Each path below is one point turned by a fixed rotation once a step. After each direction that follows a path, write how fast that rotation turns it, in degrees per step (0 if it stays still).
Each turn is a multiple of 5 degrees from 10 to 175, or 0.
Each row of a path follows its step; steps can be skipped.
Rotation 1:
step 0: [-16  10  -8   2   4  -1   1   3  14   1  -2  14   2  -4  -1  -2   6   3
   2   0   4  -7  12 -15  -4  16  12  -6  -3  -9  -8  22  -5   3  -6   7
   7 -14   2   0   5 -13  -2   8   7   5  -2 -18   0 -13 -22 -10   1  14
  -4]
step 2: [ 12   8 -15  -2  -3   6  -5  -7  -5   7  -7 -13  10   6  -3  13  -2  -5
   4  17   4  13  -3 -10  14   2  -4 -16  14   4  11  18 -13  -7 -15 -10
  -1   3 -12   2  -3  -5   7  12 -12  -4   7   3  -5  -7  -6  -5  -2  -4
 -14]
step 3: [ -6 -11  -2  16  -9  -3   7   4   0  -1  -3  -9   6   4  -9  13   5   0
  14   1  -2  -6   6  -1  -1 -11  -1  -2  -8  11   6   5   2  -3 -20 -10
   2  12 -12  -3   1  15  -9   1   3  -5   4  -9 -21   5 -24  -5 -18  -7
  -6]
step 4: [-11  -9  -8   8 -10 -13  -1   5 -23  -8  -4   3   2   4  -3  -8   2   1
   7  10 -12  -6 -10   3  14   9  -5  -7  -8   5   8  15   3  -9 -10   2
   7 -21  -1  -5  -1   8  -4  -8  16   5 -16  -7 -12   8   3   6  -9   9
  -7]
step 5: [  1  -9  12  13  -6 -16  -9   2  -9   6   0   7  -8  -2  -3  -9   1   0
   9   2 -11  24  -8  -8   6   2   1 -11  -9   5 -13  -5  -3  -3 -17 -14
   4  -4  -6   6  -4 -14 -10  14  13   5 -14  -9  10   1   5   2   4 -14
   8]
step 6: [  1  -1  -7   3   0  -5  -7  -5  -3  12 -10  -1 -16 -13   1  -7   2  -7
  -4   1 -10   1  11  -8   1  12  14 -10  -1   3   1   3   6  -3  -7 -12
 -17   5   6  -8 -22  -5   5  -4  -5   6   0 -19 -15   0  13 -18   2 -14
   9]
step 7: [ -2   9   8 -11   3  -5  -5   9   4   4  -4  -4   8  10   5 -18  15  13
  -6  -5   4   4   6   1  -1  -2  -4  -8   2   9   3  -9  -1   2 -12   0
 -16   0   9  -4  -9  -4  -5  -6   5 -22  -1 -17 -29   3  -1   2  14  -8
  -8]
step 8: [ 17  -2  -3 -17   3   3   1  15  -4  -1 -19  11   4   2   6  -7  -3   3
 -16  -3  -6 -15   8  -8  19  -7   9   2   1  -3  -5   3  -1 -10 -20   2
   3  -7  -2  -8   1   3 -17   8   6  -7   4 -13   2 -12 -10   2  14   7
  -1]
step 9: [ -7   1  -9  -6  11   7  -8   8   2  -5  13 -11 -11  -7   5   5  -9   2
  -7  -9   2   8   1 -11   9   0 -18   5  -6  -5 -19   8   3 -10  -5  -6
  -7   1   3 -10  13 -12 -25  -1  12   0   1 -13  -2 -13 -10 -10  -8   7
   1]
step 10: [ -3   1  -1  -9 -10   1  -6  -5 -22  13   6  -7 -11   7  -6   0  -1  16
  -2  -1   8   8   6 -10   5  21   1   0  11  -8   2  -2  -7 -10  -3   6
   1   5  -3  -2  -3  -1 -19  -1 -14  -2   1   1  -5 -22   8  -1 -23   5
 -10]
[-3  0  0  2 -1 -1 -1 -2  4  1 -1  5  2 -5  0 -2  0  2 -3  0  0  3  1  3
  1  1  1  2  0  6  5 -1 -2  2  1  4  0  2 -1  1 -1 -1  1  0  1  3 -2 -5
  2 -2  2  0  1 -1  1]
55
[ 2  0  4 -2 -3  1  1  0  3 -1  2 -3 -1  4  2 -4 -1  2 -1 -5 -2 -1 -1 -1
  4  2  1  2  2  0  0 -2  2 -1  2  0 -2 -1 -1 -6 -2 -4 -1 -1 -3  3  1 -4
  1  0 -2  0  3  3  3]
35
[ 5  1 -4 -5 -3  1 -1  1  0 -2  0 -2 -1 -3  4  2  0 -1  1 -2  2 -4 -2  3
 -1 -2 -3  1 -2  4 -1  1 -4  0 -2  2 -2 -1 -1  2  0 -2  0  1 -4 -1  1 -5
  0  2 -2  3 -1 -1 -1]
60
